The same turns and mirrors carry the whole set onto itself and the rows of a family onto each other. Which other rows belong to the same family as each row named below? List them in the order they appear above.
These 18 rows form 6 families of 3 rows each.
bemer: [ -7  24 -24   4 -19  -3  -3  21 -10 -19]
magab: [-32  -9   0 -17 -13 -14  17   6  -9  12]
Mav: [ -4  -1 -26  -1  -1   3  -4 -17 -36 -10]
zad: [-17 -15   8  -9  -6  -4  28   6 -24   6]
ser: [ -6 -20 -38 -11  -1  13  13 -10 -34 -16]
sazi: [-10   2  10  -7  -9 -15  12   5 -20   8]
Nunes: [-25 -15 -39  -9  -6   7   0 -21 -22  -7]
Sug: [ -9 -13 -40   2  -3  20   7  -9 -32 -20]
Sibo: [-15 -12   3 -18 -10  -8  32  17 -18   4]
pap: [-36  20 -13  -6 -28   4  13  24 -12 -28]
dabek: [-37  -6  10 -16 -13  -1  25  -4 -30  -6]
gurof: [-34 -11  10 -17 -19  -4  15   6 -13  10]
Paduz: [-30  -2 -31  -6 -13  18   6 -16 -37 -31]
puvul: [-13  10 -35  -7 -22   6  12  32  -5 -25]
fut: [-31  13 -29  -4 -32  12  -1  22   2 -21]
palar: [-16  14 -21   4 -21   4  14  37  -3 -18]
fabo: [-29  12 -37  -4 -24   0   0  22   4 -15]
nupip: [-25 -17 -33 -11 -12  18  -3 -21 -28 -11]

Which other rows belong to the same family as magab? Nunes, fabo
Which other rows belong to the same family as sazi? bemer, Mav
Which other rows belong to the same family as ser? Sibo, puvul
Which other rows belong to the same family as dabek? pap, Paduz

